In the rows, 128 means zero.
Each row of A is roughly a mix of the hidden directions of one of several groups.
A, 125 rows:
[[129  86 136 113 141 118 112  76 144 171  97 135 124]
 [ 87  91 145 112 127  95 128 145 150  92 126  97 102]
 [ 87 158 167  99 133 106 111 146 136 140  85 121 113]
 [149 154 134 129 139 155 105 100  61 119 148 142 120]
 [121 148 109 174  93 145 112 117 138 138 151 128  75]
 [140 147  79 149 159 128 153 172 113 155 113 145 123]
 [ 87 159 115 148 115 126 157 129  98 169 109 109 158]
 [121 161  87 154 148 109 118 164 132 139  96 168 137]
 [135 117 158 172  95 143 174 111 112 123 147 159 133]
 [151  92 134 150 138  83 104 109 136  79 138 151 126]
 [125 131 115 167 135 124  69 118 135 131  75 118 137]
 [137 128 133 112  76 115 111  88 159 153 130 122 169]
 [156 125  92 118  78 154 110 119 154 112 167 137 133]
 [152 112  98  93 123 164 134 172 150 105 159 119 120]
 [145 112  90 120 104 102 117 132  98 168 122 103  85]
 [131 149 118 116 120 151 114  51 128 150 121 117 148]
 [133 123  81 150 150 110 117 148 173 172 127 134 109]
 [142 154  93 137 180 174 147 146 121 146 116 132 115]
 [121 115 157 115 170 174 142 124 136 158 126  85 113]
 [ 92 104 160 156 111  93 106 146 107  95 112 148 111]
 [126 138 151 157 130 158  83  81 158 103 132 119 143]
 [ 92 129  89 127 139 122 108 155 176 137 135  85 135]
 [137 104 121 160 127 101 136  82  76 153 144 128 114]
 [144 131 109 158 121 132  70  88 165 148 137 130 123]
 [124 183 111 117 110 129 135 123 153 100 137  83 160]
 [140  86 144 126 142 112  92 126 142 179  88 137 132]
 [174  97 128  80 131 142 161 142 134 151 150 142 112]
 [139 139 136 123  99  75  93 144 143 125 154 106 168]
 [ 94 115 100 128 157 143 144 128 174 146  81 116 112]
 [125 124 137 116 101 146 170 160 124 186 152 142 118]
 [153 154 149 160 122 130 164 150 185 152 132 130 132]
 [103 124 128 121 134 115 152  98 140 167 111  91  76]
 [170 137 182 140 140 124 132 142  78 104 122 132 126]
 [138 102 132 169 115 126  73  94 133 158 103 118 123]
 [140 104 148 111 146 139  95 108 159 125 101 106 182]
 [117 115 113 151 113 128  99  88 130 162 181 116 151]
 [ 97 150 112 112 134 141 134 121 130  52 148 125 123]
 [134 131 118 109 121 146 140 152 114  68 167 162 111]
 [139 128 124 123 104  91  72 141  84 124 145 157 130]
 [ 77 134 123 139 116 104 188 121 144 116 129 106 108]
 [117 154  90 117 121 123 139 146 189 141  98 116 152]
 [125 124 114 153 126  61 122 138  86 112 120 157 136]
 [129 141 153 163 116 102 170 127 104  91 119 170 126]
 [113 113 160 114 137 115 150 142 162  64 114 125 148]
 [149 161  94 128 113 166 126 118 135 182 129 142 101]
 [183 146 156 148 134 131 115 144 107 102 140 174 128]
 [165 147 127 108 169 106 159 111 124 115 164  90 135]
 [124 126  98 115 192 123 106 150 133 130 132 170 148]
 [ 97 110 135 162 155  69 131 104 127 128 103 106 122]
 [ 96 103 127 101 118 152 118  95 168 142  87 104 118]
 [156 114 131 107  91 149 134  92 170  97 151 139 106]
 [176 158 148 134 147 125  96  89 134  90 144 115 133]
 [101 134 112 113  94 121  91 163 169 133  90 123 143]
 [117 181  92 144 135 102 139 101 134 106 158 112 154]
 [112 117  87  90 151  98 143 148 128  80 110 113 133]
 [168 100 123 108  99 148 158 112 121  95 167 146 112]
 [108 130 131 135 113 144  96 118  75 100 177 131 110]
 [136  80 104 126 109 105 126 104 153  94 162 103 108]
 [131 142 112  83 107 117 162 153 137 126 116 143  72]
 [117 168 132  99 158 121 137 131 132  93  96  97 168]
 [114 135 103  80 125 134  71 104  99 121 144 127 111]
 [140 139 185 168 128 127 146 126 146 162 104 138 157]
 [100 134 106 149 115  99 113  95 120 104  94  82 105]
 [119 122 133 139  82 145 120  65 145 132 152 105 146]
 [123 126 156  70 130 136 134 166 158  96 119 123 101]
 [ 93 110 113 161 120 129  82  83 133 103 111 112 114]
 [118 136 132 117 167  87 117 130  95  82 153 106 105]
 [104 138 106 154 161 106 128 119 161 165  95 103 100]
 [128 148 179 150 137 159 123 116 159 150 116 133 174]
 [143 167 176 141 121 128 166 111 140 169 141 108 134]
 [146 166 158 139 124 131 143 177 117  83 122 102 138]
 [108 133 113  69 134 140 114 112  97  91 129  95 144]
 [124 112 131 121 122 112  95  52 118 155 126 138 137]
 [119  90 135  90 128 176 136 154 149 134 110 108  94]
 [124 142  80 154 126  94 158 119 165 134 101 141 100]
 [156 131 157 143  99 166  95 102 109 151 164 142 112]
 [115 101 135 152 121 106  98 127  85 123 182 150 115]
 [131 111 135  97 137 185 139 126 137 154 151  83 108]
 [158  99 165 114 148 102 137 115 105 100 128 159  88]
 [119 169 110 121  89 121 157 112 110 168 109 150 100]
 [137 116  99 111 153 117  77 180 124 140 140 116 104]
 [150  92 133 127 109 116 157 135 111 145 175 161  92]
 [139 111 101 132 162 117  80  90 117 149 160 144 106]
 [157 135  87 116 156 134 173 167 143 146 147 150 120]
 [133 144 117 115  77  89 133 123 141  90 121 171 116]
 [176 167 129 133 123 128 144 164 123 175 143 138 110]
 [159 122 130 143 162 122 110 137  93 143 190 109 132]
 [132 118 128 126 106 131 156 122  51 145 154 130 138]
 [117 120 154  73 122 154 137 164 156  94 133 106 127]
 [113 143 144  97  73 153 178 113 118 119 135 125 140]
 [107  97  73 128 129 137  88 153 148 154 102 129 124]
 [116 132 146 131  72 121 162 121  91 102 120 101 101]
 [130 120  93 115 118  72 114 146 111 135 129 137  76]
 [ 95 132  82 119 134 139  75 119 122 137  96  99 130]
 [121  85 112 131 153 122  68 107 132 120  97 130 150]
 [135  94 128 148 133 124 106 140 158 183  88 129 152]
 [110 133 138 162 151 105 169 105 165 107  89 132 138]
 [157 147  99 132 143  81 121 112 112 151 138 177 146]
 [133  97 172 138 149 139 124 125 128 166 131 173 165]
 [157 150 148 138 143  74 163 131 129  98 150 109 149]
 [138  99 164 152 128  85 114  89 118 138 162 109 147]
 [146 133 130 169  97 129 118 100 133  97 162 132  79]
 [108  78 130 122 124 125 129 131 113 198 115 139 137]
 [164 108 176  99 119 130 103  99 124 150  95 113 141]
 [148 140 136 113  96 113 179 122 128 100 162 102  95]
 [ 86  97 147 113 115 135 127  80 135 138 115  86 151]
 [169 139 142 121 133 197 134 108 131 150 141 148 120]
 [115  94 125 113 151 153  91  98 122 153 157  87 112]
 [116 117 151 181 123  89 152 166 133 104 151 123 136]
 [112  92 168 141 120 146  99  90 138 116 103 121 167]
 [147  99 114 132 129  95 103 161 110  78 152 146 149]
 [168 108 128 123  96 124 129 127 123 193 143 111 102]
 [156 101 142 136 139 169 105 111 164  96 158 121 155]
 [147 177 120 137 143 116 127 115  72  98 151 151 129]
 [107 138  97 157  95 108 158 159 143 137 100 108  93]
 [110 123 138 157 118 197 121 151  97 121 141 126 107]
 [136 154 113 104 170 117 164 152 151 171 156 138 134]
 [117 122 167 113  67 153 142 147 135  92 109 126 123]
 [123 146 119  94 106 126 186 149 124  99 160 115 105]
 [150 119 137  91 108 100 126 153 118  82 135 168 102]
 [126 143 148 134 135 176 139 133  79 160 136 121 170]
 [143 131 156 136 121 152 143 167  88 104 103 169 105]
 [106 130 127 161 161 115 115 135 144 179  87 142 153]
 [102 143 117  89 112 125 140 107 140  82 159  86 120]
 [123 114 119 165 136  90  98 130  72 132 140 131 162]]
One row of each group comes first, with its name. Which group is each row after those in?
[130 100 152  85 105 129 111 109 163 101 147 107  92]  <88>
[ 95 138  91 126 146 128 105 102 168 151 118  83 130]  <116>
[122 141 112 104 143 139 142 186 157 115  80 123 113]  <117>

[116 183 109 161 105 120 136 101 112 108 123 162 151]  <117>
[120 113  88  77 121 106 155 129 125 106 148  93 105]  <116>
[129 119 107 129 124  97 174 167 136 181 122 131 108]  <116>
[155 126 167 144 146 150 119  86 110 154  82 127 137]  <117>
[131 119 149 158  98 123 151  94 123 132 176 136  84]  <116>
[157 134  99 186 148 125  97 106 124 149 131 156 144]  <88>
[142 144 143 119 106 154 181 172 128  88 132 130 118]  <117>
[138 135 154 106 105 103 104 151 102  85 130 173 144]  <88>
[100  88 141 177 142 116 137  83 117 143 129 150 114]  <117>
[111 155 133  77 167 133 165 148 117 132 141 135 162]  <116>
[ 90 102 132 129 130 126 150 144 113 109 142  76 173]  <88>
